Each named move below is a turn or a mirror, shown by a few rows before and after it. Which moves, in which order, take the first row of each later pair to the second? The first pair is answered.
move mevam:
144 -96 22 49 -142 -127 -177 85 69 -440 -> 166 36 74 107 -319 245 -103 -1 104 -286
96 -125 -11 -63 -212 118 -35 -120 220 137 -> 83 -234 -53 -116 -61 -202 -96 -49 202 6
58 -133 80 -70 -73 -47 -26 -49 -56 -13 -> 63 -107 84 -54 -107 27 -14 -67 -49 22
move tifig:
-176 238 -48 74 84 -132 82 21 -35 -230 -> -170 237 -43 75 92 -131 90 15 -28 -236
60 -163 91 -47 -166 -12 45 -166 -111 -16 -> 27 -168 66 -31 -208 8 10 -142 -115 -23
-12 146 -93 111 -39 154 48 -93 -162 244 -> 24 150 -62 90 4 129 95 -119 -152 252
256 119 115 85 -197 246 15 -54 52 75 -> 247 117 104 90 -215 252 -2 -44 47 83
move nalu:
19 33 75 -41 -62 19 175 -134 -262 235 -> -133 7 -79 -2 -156 -86 23 0 -347 102
108 -49 157 -138 -6 43 45 -112 -32 260 -> -111 -109 -60 -76 -139 -101 -199 82 -156 111
93 -272 128 -143 11 -171 32 -76 -10 -130 -> 113 -305 113 -153 15 -154 9 -87 -22 -17
Now pairs of rows:
Each pair is two moves apart.
68 109 24 0 36 173 81 -75 57 105 -> -66 92 -100 50 -100 179 -68 38 12 20 -> tifig, nalu
186 -41 229 -90 123 -148 260 -117 -3 -77 -> 125 -161 67 -51 7 -4 33 -99 -114 384 -> nalu, mevam
36 -147 66 -37 -158 16 -148 72 257 247 -> 78 -198 88 -83 -20 -159 -116 64 252 198 -> mevam, tifig
-21 64 -90 80 55 -153 -281 178 -26 19 -> -32 254 -7 136 -99 111 -136 133 39 -119 -> mevam, nalu
-82 281 -34 127 41 30 141 24 -97 -38 -> -103 194 -122 127 21 33 17 48 -158 174 -> nalu, nalu
-45 14 -29 -24 46 -201 104 -73 -238 -111 -> -52 121 -5 30 -130 121 142 -129 -218 8 -> mevam, tifig
152 -173 55 -53 57 154 -144 55 206 104 -> 19 -140 -40 1 -78 180 -241 142 155 -6 -> nalu, mevam
-26 14 -203 93 -32 153 50 92 117 110 -> 72 -31 -127 15 191 -89 143 43 125 61 -> tifig, mevam
-177 403 -192 93 -103 198 -42 31 -127 55 -> 11 320 -33 -54 324 -247 158 -77 -102 -25 -> tifig, mevam
-38 -117 -102 -194 -79 -207 -127 -43 -268 143 -> -45 -25 -35 -199 -38 -306 -4 -37 -235 -157 -> tifig, nalu
-191 45 -209 92 -139 53 -131 138 -169 52 -> 98 116 79 -24 190 -23 253 -118 -81 159 -> tifig, mevam
34 30 -69 46 225 -162 -28 65 87 124 -> 29 89 -35 52 224 -178 39 64 117 -33 -> nalu, nalu
-115 121 -45 166 240 -153 -67 196 238 140 -> -121 170 -15 170 222 -147 -17 193 269 14 -> tifig, nalu
135 -206 30 -77 314 -115 -50 -76 32 537 -> -79 -195 -164 46 -31 144 -305 83 -13 536 -> mevam, tifig
56 14 113 -103 -34 -33 77 -170 -65 -110 -> 63 -89 44 -117 -8 -73 -27 -162 -114 90 -> nalu, mevam
-13 18 -139 -38 226 -91 3 89 57 -215 -> -8 80 -157 24 34 300 -14 14 48 118 -> mevam, nalu
117 -290 -14 -88 -42 27 -171 -3 -35 39 -> 186 -167 132 -102 0 47 26 -64 55 -195 -> nalu, nalu
-27 201 -76 210 -71 136 39 21 207 -111 -> 74 80 -84 160 38 123 2 -57 160 286 -> tifig, nalu
13 -67 94 -69 -50 101 79 -181 -172 118 -> -112 -116 -42 -43 -117 -16 -67 -65 -245 32 -> nalu, mevam
-11 11 110 -54 -256 -31 148 -218 -53 -336 -> -57 -200 -89 -48 -289 -20 -147 -167 -192 189 -> nalu, nalu
-20 -24 -12 -114 12 120 127 1 311 -32 -> -8 -140 -59 -145 94 7 44 16 269 111 -> mevam, nalu
34 -222 -168 -33 -108 -261 -246 42 -234 117 -> 266 -50 90 -63 -24 31 106 -230 -143 343 -> mevam, tifig
-68 -157 56 -58 -28 -346 26 -62 -211 -285 -> -61 -15 62 47 -335 266 36 -173 -212 136 -> mevam, nalu
136 90 -154 23 -30 67 31 42 71 3 -> 167 58 -134 -3 50 -37 48 41 83 -27 -> mevam, nalu
-87 92 -104 25 -226 111 -9 -42 -269 396 -> -205 77 -198 28 -196 -159 -75 65 -364 146 -> tifig, nalu
-95 49 -118 -46 78 -360 71 37 -164 -159 -> 71 -27 -49 -104 179 -228 111 -106 -141 278 -> nalu, nalu
-82 336 -96 -19 56 156 -60 106 204 273 -> 0 367 10 -79 250 -43 111 32 213 164 -> nalu, tifig
52 27 -108 89 146 -30 -30 160 32 129 -> 17 138 -86 137 26 128 28 146 59 33 -> nalu, mevam
-357 190 -273 -13 -337 277 -4 50 -178 -104 -> -206 65 -116 -168 111 -319 154 43 -88 -488 -> nalu, mevam
65 -16 -75 -10 -155 91 -62 47 -61 66 -> 98 2 4 -47 -43 -76 44 44 -7 -183 -> mevam, nalu
55 164 108 19 -2 64 145 31 238 -237 -> 183 -8 103 -39 126 78 70 -58 207 254 -> mevam, nalu
165 -87 -117 68 59 -9 67 -91 125 94 -> 61 -69 -207 121 -77 69 -32 -26 72 101 -> nalu, mevam
54 -1 105 -81 285 -320 218 -87 -14 -180 -> -208 -163 -248 44 -103 -69 -288 134 -143 148 -> nalu, tifig
127 -64 88 7 89 181 48 46 149 167 -> 37 -178 -21 -15 167 -127 -92 168 80 12 -> mevam, nalu
23 15 62 38 36 72 -55 66 196 -129 -> 66 -73 52 3 131 -18 -97 54 181 -4 -> nalu, mevam
-78 115 -18 61 -61 152 33 -3 -54 95 -> -100 64 -68 54 -28 54 -27 17 -112 153 -> tifig, nalu
63 -118 -8 -2 253 -300 -85 50 95 26 -> 32 21 59 35 143 -190 13 76 184 -294 -> tifig, nalu
96 60 138 11 -67 -69 142 -258 -281 107 -> -55 69 30 58 -159 -183 36 -127 -338 -136 -> nalu, nalu
169 -73 152 -11 75 203 201 -147 103 49 -> -47 -62 -24 88 -211 308 -17 43 70 -124 -> tifig, nalu
-45 18 -35 28 57 -57 -48 50 73 -44 -> 6 7 -9 11 87 -6 -34 0 89 80 -> nalu, nalu
63 -249 -24 -29 12 -68 -112 69 -21 47 -> -37 -135 -50 41 -163 68 -113 113 -25 -107 -> mevam, nalu
-6 -236 131 -103 -169 -59 1 -11 -18 -121 -> 22 -173 176 -87 -210 77 58 -62 3 -57 -> tifig, mevam
34 -150 -128 -43 -65 4 -130 56 65 -288 -> 202 -104 47 -90 53 80 65 -83 165 -214 -> nalu, mevam
-7 -164 155 -183 160 -23 -43 -94 44 270 -> -170 -203 -9 -120 -24 23 -253 54 1 210 -> tifig, mevam
59 -160 -98 -162 -91 136 -177 235 101 -90 -> 200 -117 49 -193 -8 231 -16 112 185 -2 -> nalu, nalu
137 -98 221 -150 -116 20 206 -310 -167 105 -> -130 -215 -57 -69 -347 -56 -160 -34 -256 -58 -> mevam, tifig
-224 245 -281 144 -142 240 -80 58 -216 377 -> -2 453 65 31 217 -39 434 -128 -76 -120 -> nalu, tifig
-22 76 -75 60 107 31 -121 20 150 208 -> -92 95 -95 61 109 -118 -134 95 146 -64 -> mevam, nalu
-26 -24 -18 8 30 -55 37 -117 -246 126 -> -83 65 -22 59 -89 50 56 -96 -241 15 -> nalu, mevam
86 -109 68 -77 291 -298 -76 124 279 -219 -> 147 -16 187 -59 220 -68 40 58 407 -258 -> tifig, nalu
-128 5 -141 51 223 -130 41 68 56 -122 -> -75 135 -60 92 95 213 156 -48 96 46 -> mevam, tifig
38 24 -11 119 104 200 -156 -63 316 472 -> -121 263 47 173 9 43 6 72 388 -389 -> nalu, nalu
121 -33 399 -177 -67 -162 292 -213 -44 -327 -> 184 -303 266 -219 27 -178 51 -243 -155 339 -> nalu, mevam
-59 123 -2 -5 -25 99 74 -85 -22 -111 -> -30 -31 -38 -63 141 -145 -10 -59 -51 -20 -> nalu, mevam
29 -289 -33 7 -94 -159 -211 67 -16 -6 -> 209 -143 176 -12 -28 78 72 -151 62 177 -> mevam, tifig
29 -20 -84 -10 -55 -129 -81 1 -145 -44 -> 24 40 -46 7 -113 -59 -37 2 -96 -170 -> nalu, tifig
-184 57 -72 -53 -32 -237 -177 228 35 40 -> -175 258 29 6 -203 98 -10 160 102 -45 -> mevam, nalu
3 -177 50 -61 -97 -123 -157 97 35 -100 -> 101 -45 201 -58 -124 102 28 -23 134 -102 -> nalu, mevam
-97 -21 -99 100 -85 -45 -94 99 36 -99 -> 85 -30 37 56 30 88 39 -54 108 182 -> nalu, nalu
-172 -9 -294 34 -252 128 -114 194 252 -66 -> 24 92 -28 -42 -54 87 203 49 413 -278 -> mevam, nalu
74 107 4 -15 121 12 -86 97 59 158 -> -1 107 -55 -2 87 -71 -142 167 32 14 -> mevam, nalu
30 12 -21 -29 156 59 17 -41 -67 297 -> -129 -9 -137 -8 138 -187 -99 117 -126 -36 -> mevam, nalu
-87 182 -57 -6 -194 160 -7 33 -72 -45 -> -21 154 -22 -31 -149 207 10 -27 -60 133 -> nalu, nalu
-48 92 -72 41 199 -149 39 -4 6 86 -> -100 156 -104 101 22 89 6 0 4 155 -> mevam, tifig
-58 -140 -183 -105 135 -164 -112 28 30 140 -> -26 -7 -118 -53 -13 181 -21 -70 62 299 -> tifig, mevam
78 -46 -78 42 322 -119 47 121 141 9 -> -52 26 -173 148 6 232 -72 179 131 79 -> tifig, mevam
104 50 130 -18 -88 290 78 -92 56 2 -> -14 -206 -85 -58 38 -154 -215 87 -85 13 -> nalu, mevam
144 185 212 -24 -183 222 292 -273 -4 7 -> -69 -101 -58 -61 -75 -411 -88 49 -119 -347 -> tifig, mevam
-84 177 -30 112 -30 77 -54 50 -117 168 -> -38 97 -3 44 173 -201 -28 48 -120 86 -> mevam, tifig
-91 62 -152 65 103 -27 -83 74 -76 233 -> -16 94 -84 40 167 -13 16 4 -52 278 -> tifig, mevam
-2 -159 24 -50 -26 -113 -118 41 -51 -102 -> 68 -37 116 -18 -113 179 10 -73 -8 46 -> tifig, mevam
-58 -6 62 -40 -83 95 -26 -96 60 -198 -> -69 -107 -24 -39 -92 111 -161 -85 -1 72 -> nalu, nalu
130 -175 68 -120 -80 -9 -33 -88 42 0 -> 58 -151 25 -88 -158 7 -80 -29 31 -122 -> tifig, nalu
29 152 76 -95 40 -165 104 -40 -137 -186 -> 56 124 38 -65 -57 94 36 -105 -169 225 -> mevam, nalu
11 -94 -89 24 -29 97 -173 103 153 111 -> 94 16 60 10 16 130 23 31 251 -89 -> nalu, nalu
-107 208 -78 47 77 35 75 121 125 -248 -> -54 233 -32 40 111 54 144 71 142 -218 -> mevam, tifig
105 38 -7 22 61 30 173 -12 -9 -51 -> 102 -47 -68 17 78 5 76 1 -53 130 -> mevam, nalu
86 -349 91 -109 -83 78 -135 22 92 -125 -> 98 -294 129 -92 -123 179 -82 -6 116 -121 -> nalu, mevam
-1 -65 104 -48 -9 -153 137 -133 -96 -147 -> -118 -31 5 33 -238 62 5 -62 -118 -117 -> tifig, mevam
4 -55 -21 60 63 146 -64 -36 65 54 -> 48 -38 28 27 168 34 22 -77 66 -8 -> nalu, tifig
69 -13 -99 -43 96 51 -39 85 34 -71 -> 95 -13 -80 -54 118 60 -14 66 39 -30 -> tifig, nalu
-220 208 -291 122 -62 -167 -96 125 -290 96 -> 116 314 66 40 145 54 307 -168 -83 268 -> nalu, nalu
-5 -375 -4 -67 -161 173 -199 136 208 -141 -> 52 -315 94 -80 -100 158 -71 98 272 -286 -> nalu, mevam
-118 13 -109 5 -214 28 -76 -39 -219 112 -> 37 -19 27 -97 70 -228 88 -137 -192 88 -> mevam, tifig
54 9 -18 7 146 -38 21 -54 59 51 -> -31 -17 -114 39 60 -23 -95 9 -1 90 -> mevam, nalu
39 -117 8 -85 125 50 0 -78 49 260 -> -151 -30 -118 13 -123 185 -111 26 -14 119 -> nalu, mevam
-193 11 -112 31 -2 -128 -190 26 -209 85 -> -122 250 85 56 -58 95 97 -76 -70 -187 -> nalu, mevam
49 352 -72 98 240 -141 38 260 239 -199 -> -9 427 -107 164 41 140 6 264 238 -114 -> tifig, mevam
28 -399 33 -178 -129 -247 -92 -83 -209 51 -> 171 -268 249 -205 -38 -179 184 -205 -73 -116 -> nalu, nalu
-356 244 -136 284 -170 54 -144 6 -243 43 -> -235 275 51 196 91 -248 88 -31 -124 -364 -> nalu, mevam
57 -42 -13 -77 48 -192 23 -117 -209 119 -> -36 70 -4 -25 -81 -143 54 -39 -162 -239 -> tifig, nalu
214 -65 136 -74 46 -61 131 -188 -142 200 -> -46 55 11 43 -283 40 1 29 -124 -302 -> tifig, nalu
44 496 -127 96 387 -94 177 70 212 -205 -> 109 513 -60 119 296 211 192 5 304 3 -> tifig, nalu
-19 95 34 49 86 173 46 68 163 -43 -> -43 17 -7 25 162 -26 -8 129 140 -131 -> tifig, mevam
89 -63 -20 10 184 -131 -38 67 88 -29 -> 19 21 -68 88 -55 184 -87 78 91 58 -> tifig, mevam
111 -437 177 -180 -391 123 -141 -96 -31 -125 -> 213 -393 305 -233 -251 51 33 -186 16 -186 -> nalu, tifig
101 -68 154 -94 -27 17 100 -72 10 -41 -> -33 -104 26 -45 -178 54 -73 45 -29 -91 -> mevam, tifig
-114 75 -127 92 -83 9 -165 90 -38 16 -> 12 21 -62 18 135 -156 -72 -11 -63 181 -> tifig, nalu
-23 -32 -15 -38 92 -217 77 -13 -108 -145 -> -52 36 -59 32 -123 163 30 -54 -136 157 -> mevam, nalu
-8 -119 -22 -73 -70 -76 -174 14 110 -51 -> -20 -30 2 -39 -168 81 -112 -12 130 -78 -> mevam, nalu
-176 238 -148 122 -89 89 23 31 -215 100 -> -67 156 -71 19 204 -256 118 -12 -209 13 -> mevam, tifig
-92 246 84 32 -93 99 108 -54 -18 91 -> -194 209 -21 62 -153 40 -8 27 -77 48 -> nalu, nalu
34 -39 10 -27 388 -235 182 27 74 -48 -> -33 111 54 53 158 34 222 83 198 -340 -> tifig, nalu
145 -9 19 -14 174 -231 190 -23 -50 150 -> -51 -27 -190 72 -72 -103 -53 99 -174 259 -> mevam, nalu
-129 15 -96 44 -169 -70 -37 -46 -241 -35 -> -45 120 49 28 -134 7 150 -129 -151 -157 -> mevam, nalu
-12 -304 58 -71 45 66 -123 -76 169 -288 -> 48 -219 134 -59 8 254 -14 -170 197 -190 -> mevam, tifig
-34 163 -46 46 137 -256 135 -80 -127 37 -> -8 224 -19 72 50 -30 165 -139 -117 208 -> nalu, mevam
-198 219 -136 156 -59 125 37 -9 -259 86 -> -54 166 -20 55 240 -171 185 -84 -239 28 -> tifig, mevam
18 178 136 -4 176 69 275 11 123 -92 -> -13 -75 -38 -43 263 -121 5 77 -5 293 -> nalu, mevam
16 -82 -15 30 0 -18 32 -31 71 -21 -> 16 -78 -20 36 -23 13 19 -36 69 22 -> nalu, mevam
41 -39 -28 -11 232 -290 -7 38 185 35 -> 55 131 25 70 -3 186 73 -62 222 251 -> nalu, mevam
-167 -47 -5 -6 -157 -59 42 -48 -151 -82 -> -70 2 96 -28 -87 -13 190 -154 -121 -19 -> tifig, mevam
104 -71 116 66 62 90 125 10 21 49 -> -46 -82 -17 105 -31 -15 -14 141 -55 -131 -> nalu, nalu
23 86 121 32 6 113 84 -108 -27 -44 -> 65 -43 90 -21 135 -61 19 -103 -56 71 -> mevam, nalu
-224 75 -161 76 -220 -116 -56 58 -293 -103 -> 52 154 108 -30 84 -156 308 -195 -208 15 -> mevam, tifig
12 -145 30 -62 -33 54 -8 42 221 -71 -> -15 -181 -12 -60 -49 39 -69 68 190 -22 -> nalu, nalu
-58 -83 -26 -252 -5 -275 -120 135 20 -295 -> 104 164 195 -211 -117 275 183 -123 112 5 -> mevam, tifig
186 75 217 -87 142 68 311 -256 50 74 -> 63 -203 -46 -101 192 -222 -57 -102 -124 348 -> mevam, nalu
13 236 11 94 90 4 287 -53 -89 -22 -> -151 139 -166 127 -4 -142 54 127 -148 -157 -> tifig, mevam
64 -38 114 20 -285 322 50 -200 -68 56 -> -72 -19 19 55 -367 221 -40 -77 -113 -200 -> nalu, nalu
8 -71 109 10 347 -183 137 52 77 -11 -> -70 55 128 89 127 44 152 113 175 -284 -> tifig, nalu
153 -136 142 -117 81 -35 19 36 255 -285 -> 62 -272 -41 -68 -94 138 -264 118 180 83 -> nalu, tifig
7 -144 28 36 -197 77 -124 -89 -114 124 -> -42 -168 -25 26 -149 -91 -158 -49 -174 39 -> tifig, nalu
-130 -206 -347 56 21 -74 -414 276 29 295 -> -225 153 -200 144 -172 50 -142 313 150 -470 -> mevam, nalu
67 39 30 86 41 -71 110 27 -15 -136 -> 17 74 -8 133 -82 72 70 44 -14 -94 -> mevam, tifig
-91 79 82 51 -74 -80 63 17 7 -242 -> 62 -38 166 -30 128 -167 111 -77 40 -3 -> nalu, mevam
24 -87 4 -111 -162 -20 -127 -118 -216 183 -> 71 15 125 -141 -37 -189 68 -155 -172 -142 -> nalu, tifig
6 -62 -42 4 14 17 -191 121 -179 306 -> -106 67 -27 30 -34 -122 -110 223 -148 -256 -> mevam, nalu
97 -66 90 -22 -79 125 -13 -21 69 1 -> 47 -141 26 -34 -37 -49 -101 48 34 -89 -> mevam, tifig
